Each row is where one point has got to under a steady rotation. How many ticks took it there?
The counts run from 0 to 191.
[ -5   0 -34 -22 -30  -5  17   7  20  27  39  -8  35  -4 -17 -11   4  -3
  22 -14   9   9  11   0   5  21  -8 -21  34  12 -11  17 -40   7  -6 -23
  -7  13  18  10 -17   9  25  31  -9 -19  17  19  13  29 -12  18  51  10
  10  -3  21  12  18   8  24  27  23  49 -12 -28 -13  11   6  20 -22  13
  -5  32 -20 -18 -25 -34   9  -9  -6 -39   8  37  -5 -18  19  18 -21 -17] : 23
[  8 -14 -44 -12 -38 -23  17 -15   1  38  26  -9   6 -13 -30   3  21   8
  21 -12   9  16   7   4 -20  26   2 -22  27  14  -9  16 -36  23 -19 -10
 -10  18  11   3 -21  21  27  30  34   0   8  15  18  21   8  40  42   4
  -6   4  27  -4  25   9  38  18   6  46 -13 -40 -16   8  21  35 -15   8
  -3  21 -25  -7 -19 -22   9 -12  23 -35  10  19   0 -19  16   9 -26 -11] : 27
[ 34 -28 -51   4 -39 -22  20 -17 -10  28  33  -5 -17 -19 -12 -15  28  24
   2 -16  12  30   0  -2 -34  23  19 -21   7  14  -4   5 -36  28   6  -4
 -12   3   1 -20   4  53  29  18  23  -4  -1   5  10  24   3   8  43   3
   4  -8  14  -6  18   9  31  30  10  41 -14 -52   2  14  16  28 -11  15
  -3  10 -22  -9 -23   6  11  -5  19 -34  -1  11  -9 -11  15  17 -41   9] : 31
[ 36 -17 -57  14 -22 -17  26   0   5  37  41 -15  -8  -7   5 -20  22   9
  15   1  21  29   5 -15 -19  18  38 -11  -2   5  -9 -30 -27  11  17 -18
  -9 -14   6  -7   3  42  19  19  18 -17   2  22   3   1 -24  -2  38  -8
   3   1  17 -16   1  25  14  34  24  45 -20 -31 -13   4 -21  26 -14  21
  13   3 -50  -4 -34 -11  21 -12  30 -29  12   7  -9  -7  20  -1  -9   9] : 114
[ 11 -16 -42 -17 -47  -4  30  23   7  34  31  -1  13  -1 -14  -6  16   1
  20   0  12  10  23 -19 -13  26   6  -5  32   4  -1  -5 -43   3 -17 -22
 -17  -4   0  16   8   0  27  32  -5  -3  17  27  -1  22 -21  28  30  11
  -7  18  18   8   1  20  -4  26   0  43   5 -20 -48  24 -11   2 -18  21
  -4  36 -36 -21 -35 -20  36   9   2 -30  -9  27  10   7  17  23  -3 -21] : 146
[ 22  -5 -58  25 -18 -25  12  -2  -3  17  29   2  -2   3   1 -11  20   6
  13   1  20  17  10  -8 -10  12  25 -15  13 -14   1 -22 -29  17  17 -24
  -1  -4   3  -4  -6  33  13  13  12 -20  10  25  -2  -2 -46   9  55 -12
  13   7  35 -11  12  27  16  32  29  39 -12 -23  -9  14 -15  36 -21  21
   9   6 -58 -15 -22 -31  22 -23  18 -28  10  25   0  -9   7   2 -11   0] : 15
[ 12 -12 -34 -15 -37 -14  28  18   5  23  31 -13   6  -7  -3 -12  20  -9
  10  12  11  20  12 -26   9  22  21  -4  22  -4 -24  -7 -32   7  -4 -29
   0 -23 -11  16  10  15  26  19 -11 -26  20  24  -9  32 -42   0  33  11
  16   7  17  19 -16   3   5  30  17  28  -7 -37 -25  30 -28   9  -8  36
 -11  26 -44 -18 -39 -26  45  10  -6 -32 -10  25   1   0   8  19   3   2] : 141
[ 33 -12 -67  20 -28 -27  23   0  -9  15  23   6   2 -17   9  -8  15  32
   6 -13  21  19   6 -13 -30   5  28  -7   3 -14   4 -29 -40  13  21 -18
   1  -4   5 -11   0  37  10  24   1  -1   1  26   6  12 -28  -1  54  -9
  21   6  20   0   5  26  11  24  25  51 -12 -23  -5  24 -19  13  -3  15
   8  32 -43  -7 -30  -3  15 -17   5 -26   5  17  -8   1   3  17 -18  -5] : 13
[ 11 -24 -36  -7 -19 -26  20 -14  13  25  34 -26  -6  -2 -13   3  30   5
   9   3  24  33  18   0  -2   4  26   3  16   3 -24  -6 -16  24  21 -25
  -4 -18   1   5  -8  38  12  23  22 -26   8   8   0  13 -31  -3  47   5
  14  -6  24   3  -9 -20  34  22  34  34 -31 -46 -10  26 -21  36   6  25
 -13   3 -50  -5 -20 -27  24 -13   8 -31  11  10  -3 -12   8   6  -9   4] : 38
[  3 -13 -42  -1 -38 -23  21  -5  14  30  32 -13  -8  -4 -24  -3  32  -5
  10   6 -11  28  -8 -10   3  30  -1 -33  31  15 -12  12 -26  24 -16 -20
  -9  -7  -4   9 -19  29  23  26  25 -10  17   3  13  34 -12  19  46   9
   0 -11  20   3  16 -13  27  23   9  36  -4 -57   4  18  15  22   3   5
 -25  18 -24 -13 -19 -24  27  -7  -3 -38   8  14  -7 -19   8  17 -31   2] : 104
[ 26  -5 -36  19 -40 -27  24  -9 -19  21  33  11  -1 -24 -21  -6  -1  -4
   7   5  15  16   8 -13  -4  21  34 -18  18 -11 -23   6 -24  12  -2 -23
   8  -4  -9  -9 -23  27  25  -7 -10 -18   6  42  17  24 -31  10  51   2
  32  -7  31   1   9  22  13  29   5  35 -10 -31 -17  12 -11  22 -29  30
   9  18 -58   1 -22  -8  26   2   7 -40   7  29   2 -10   0  15 -22   2] : 158
[ 22 -10 -61  13 -29 -23  15  -8   6  25  18   2   5 -11  15  -4  18  34
   8 -16  17  29  14 -16 -32   2  26 -10  16 -13   8 -22 -44  18  12 -16
   4   1  10  -6   3  35  13  31  -6  -1   9  11  17   7 -22   3  67  -1
  24   1  10   6   9  20  21  15  26  51  -8 -27 -12  28  -9   7  -5  17
  -8  37 -38   1 -27  -6  14 -30   0 -35   7  20  -2   5  -4  19 -17  -6] : 12
[ 22  -3 -45   9 -28 -35   9   4  -5  23  31  -1   7 -11   4  17  27   9
  16  -3  17  18  23 -10 -27  -2  17 -25  11 -16   5   0 -45  29  -2   1
   3  16   7  11  -4  23  10  25  33   9  10  15   9  16  -5  21  55 -12
   8   0  33   9   8  24  42   7   9  53  -3 -28 -19  17   4  18 -14  15
   2  26 -46  -7 -26 -28  18 -19  21 -24  10  27  12   2   6  10  -5 -17] : 88
[ 15 -20 -44  -3 -29 -28  23 -32   4  37  26  -3 -20 -13 -17  -7  27  20
  15 -19  17  32  12   0 -22   9  38 -11  12   9 -10 -13 -33  26   7 -11
  -4  -3   7 -11 -11  42  21  14  27   1   7  13  24   5  -5  22  44   4
   7  -6  14  -7   4   7  36  23  21  48 -24 -41 -13  17   2  39  -1  30
   0   2 -31  11 -20  -7   9 -34  19 -41  22   3   0 -22   9   2 -27   8] : 33
[ 21 -16 -47  -1 -31 -22  24  -5   4  30  32 -19 -16 -18   3 -26  25  14
  -2  -6  19  28   3 -16  -4  25  28  -7  -2   8 -27 -13 -25  24  16 -26
   0 -23  -4 -10   8  48  24  12  -1 -30   8  13  10  19 -28  -9  50   4
  18 -12  12   4  -1  -1  16  28  25  31 -28 -51   3  17 -18  25  -6  27
  -4   3 -36   0 -36  -6  20  -7   9 -38   4  10 -12 -14   9  13 -22  15] : 36
[  3 -24 -40  -6 -50 -15  36  -3 -10  27  24   4  11 -24 -34  -2  18   2
  15  -6  15  20   5 -12   3  27   2 -13  30  -3 -22  15 -35  13  -8 -20
  -8  -1 -11   8 -26   5  24  21  -2  -5   7  36   1  43 -30  28  40  21
  27  15  29   5   4  -7   4  24   1  40  -4 -25 -23  17  -6  20  -1  13
  -6  43 -33 -20 -10  -9  28  11  -3 -42   0  24 -12 -19   2  28 -23 -11] : 2
[  7 -24 -44   3 -48 -19  30   3 -12  28  22   6   2 -15 -39   0  20  -5
  14  11   0  19   0 -15   7  36   5 -29  29   4 -21   6 -26  16 -16 -21
 -15  -2 -15   9 -26   6  25  18  14  -8  14  32   6  42 -24  30  42  14
  14   7  33   2   8   2   6  22  -6  42  10 -35 -22  14   3  20  -7  18
 -12  33 -33 -12 -14 -19  33  14   5 -35  -7  15  -3 -15   2  23 -26  -5] : 3
[ 23  -7 -52  -3 -29 -26  16 -10  24  32  31 -15  -9  -6  16  -5  27  24
   5 -11   9  29  11 -13 -35   6  25  -8  14   8  13 -18 -39  25   1 -15
  -1  -2  17  -4   4  42  15  37  22  -7  13   0  22   0 -10   6  58   2
   4  -4  -2  -1   4  16  31  19  21  48 -17 -46  -7  26   1  11  -3  15
 -13  19 -28   8 -35 -12  19 -30   8 -32  13  10   4  -9  10  14 -17  -9] : 111
[ -8   0 -44 -21 -38 -24  10   6   5  15  22  -3   5  -5   7  -1  36   2
  12  -6   8   9  31 -10  -3   9   3 -24  27  -6  -2   9 -45  24  -8  -9
  -1   3  -1  23  11  12  10  34  10  -9  24   9   7  24 -11  21  58   1
   5  -1  29  23  11   9  29   8  10  42   6 -47 -21  24   4  26  -8  22
 -11  29 -32 -18 -31 -42  19 -18   3 -35   0  31   6  -8   2  12  -4 -14] : 166
[  3 -13 -50 -26 -40 -17  17  -2   7  19  24  -2  17 -19   5  -4  32  23
   9 -21  13  13  32  -7 -14   4   1 -18  22  -9  -2   4 -51  23  -5  -6
  -9   3   2  15  13  11  11  38   4   6  18  11   6  31  -6  19  51   1
   7   2  19  27   6   5  24   8  15  53   2 -33 -16  27  -4  18  -3  21
 -11  37 -23 -20 -31 -36  13 -16   0 -29  -1  26  -2  -2   2  23 -15 -21] : 167
[  9 -28 -61 -17 -42 -18  18   7   2  22  25   1  19 -21   7 -14  32  29
  11 -19  17  11  30 -12 -20   3  -5 -12  14  -8   1  -2 -56  19   9  -4
 -14  -2  -2  17  11  12  17  40   7  10   9  17  -2  32  -3  19  45  -1
   6   2  26  18  12   3   8  10  10  57   8 -24 -20  26  -8  20   0  14
  -7  38 -24 -27 -31 -25   6  -4   5 -20  -2  19 -12  -6   6  22 -10 -17] : 168
[ 25 -21 -24 -28 -44 -20  32  14 -13  28  37 -15  14 -34 -13   6  14  -1
  11   0  25  21  28 -15  -7  10  26  -5  12  -8 -33   9 -40  24  -5 -10
 -10  -7 -13  16  -1  16  17  20   7 -11   5  31  -4  38 -12   1  36  16
  22  -2  23  24 -21 -11  22  17   3  37  -6 -31 -34  25 -21   9   0  29
   0  23 -35 -10 -38 -15  30  14   9 -23  -3  28   6  -6   4  19  -3  -5] : 63
[ 23 -21 -34  12 -33 -19  25 -27 -14  22  15  12   0 -13 -22  10  -9  14
  14 -20  18  23  14  -4 -27   4  35   6  26 -15 -11   5 -36  15   2 -15
  14   3   4 -10 -24  30  17  11  -7  -9   0  31  12  20 -24   9  55  15
  42  10  20  -5   9  11  30  24  17  41 -29 -27 -17  23  -3  25 -25  27
  -1  28 -41   9 -15   0  13 -17  -9 -34   7  34  -1  -6   0  26 -21  -4] : 156
[  2 -13 -40 -15 -35 -31  28   0  15  42  33 -12   7 -15 -13   5  21  24
  11  -6   8  29  -1  -9 -16  12   3 -13  20  12 -11  -2 -34  20  -7 -10
  -9   8   0   6 -21  21  17  38  30   3   7   6  21  25   0  21  63  17
  10  -5   5   7   5 -13  30  22   9  57 -12 -40 -11  26   8  13  12  -2
 -25  38 -13   2 -23  -8  12 -14   1 -33  13   8   0 -12  10  19 -31 -16] : 106
[ -1  -7 -43   1 -23 -16  10   0  10  20  40 -14  28   5 -26   1   9  -9
  33   0  11  17  13   4   8  20   4 -25  32   6 -17  13 -31  10  -4 -24
 -10   7   7   5 -25  18  17  20  20 -22   6  20  -5  26 -30  22  47  -4
   6   3  46  -4  15   7  27  30  27  38 -21 -30 -17   5  -3  41 -16  20
   4  14 -51 -25 -11 -44  23  -3   7 -30  15  35  -3 -25  17   2  -6 -13] : 21
[  9  11 -25  -6 -30 -22  32  11  27  39  51 -23  19 -16  -6   3  12   5
   6  10  -1  24  -4 -23  -1  20   8 -27  17   6 -24   3 -36  14  -7 -24
  -9  12  15   3 -24  17  19  21   2 -17  10  15  15  19 -19   7  65   3
  17  -8   7  16   4   8  26  28   6  51 -10 -38 -12  19  -3   5  -8   8
  -6  29 -26  14 -36 -20  18 -15   0 -48  11  21   7  -9  12  16 -21 -11] : 184
[ 19 -28 -47 -27 -47  -9  27   6  -1  28  18   3   3 -19   4 -10  29  17
   9 -20  21  12  39 -14 -24  12  11  -4  21  -4   2  -7 -52  18  -6  -7
  -9  -9  -1  17  27  21  20  37  -4   6  15  17   0  34 -10  14  35  14
   1  10  13  24   0   7  17  11   7  46   6 -33 -35  36  -9  11  -5  28
  -5  37 -23 -24 -39 -14  23   0   2 -21 -13  25   0   3   7  28 -10 -16] : 68
[  4  -7 -48   4 -19 -11  20   5  14  15  34 -11  35  -7   4 -17  -2  11
  15 -11  19  13  17  -7   0  10   4  -6  15  -6 -15  -8 -38  10  21 -32
   4  -5  13  -4   0  20  18  29 -15 -25   8  20   2  21 -40  -7  58  -5
  25  -7  31   6  10   4  16  33  42  47 -20 -22  -5  24 -21  26 -22  18
   4  27 -42 -24 -25 -30   9  -8 -14 -32   6  37  -9  -8  12  16  -9  -9] : 18
[ 17   6 -40   2 -35 -27  27  24  20  31  50 -27  19 -22  -1  -1  15  12
   6   0   5  23  -8 -24 -12  18   4 -29   4   9 -16   4 -39  19  -1 -26
  -6   6  16   1 -10  22  22  33  10 -15   5  12   5  24  -9  -5  63   2
  19 -10   8  20   5   9  31  26  10  47 -13 -45  -8  18   1  -2  -9   1
  -7  33 -29   3 -43 -18  15   0   4 -35   9  26   3  -1  14  20 -25 -10] : 185
[ 16 -20 -32 -10 -20  -2  26   4   1  27  49 -22  19   8 -27 -17   6  -9
  29   8  26  24  10   0   6  25  10  -7  15  12 -22   2 -17  13   5 -27
  -8  -8   3   4 -12  28  25  24  24 -32   3  24  -9  20 -34   4  28   1
  -1   4  33  -4   2   2  18  46  27  28 -32 -28 -28  11 -13  30 -25  25
  16   1 -49 -18 -26 -28  29   5  21 -30   8  29  -1 -21  22  -1  -4   1] : 120
[ 23  -9 -51   7 -28 -22  18  -8  20  37  30 -12 -17  -2   7  -2  40  16
   4   1  -1  35   2 -10 -25  17  23 -28  15  13   6 -17 -29  26  -4 -12
  -5   1  11 -11   3  38  18  29  29  -6  10   2  22   3  -5  10  56  -3
 -10 -10  10  -3   8  20  36  20  16  48  -8 -54  -8  19   6  19  -9   9
  -9  11 -30   7 -37 -15  24 -23  20 -33  13  12   8  -2  13   5 -24   1] : 110
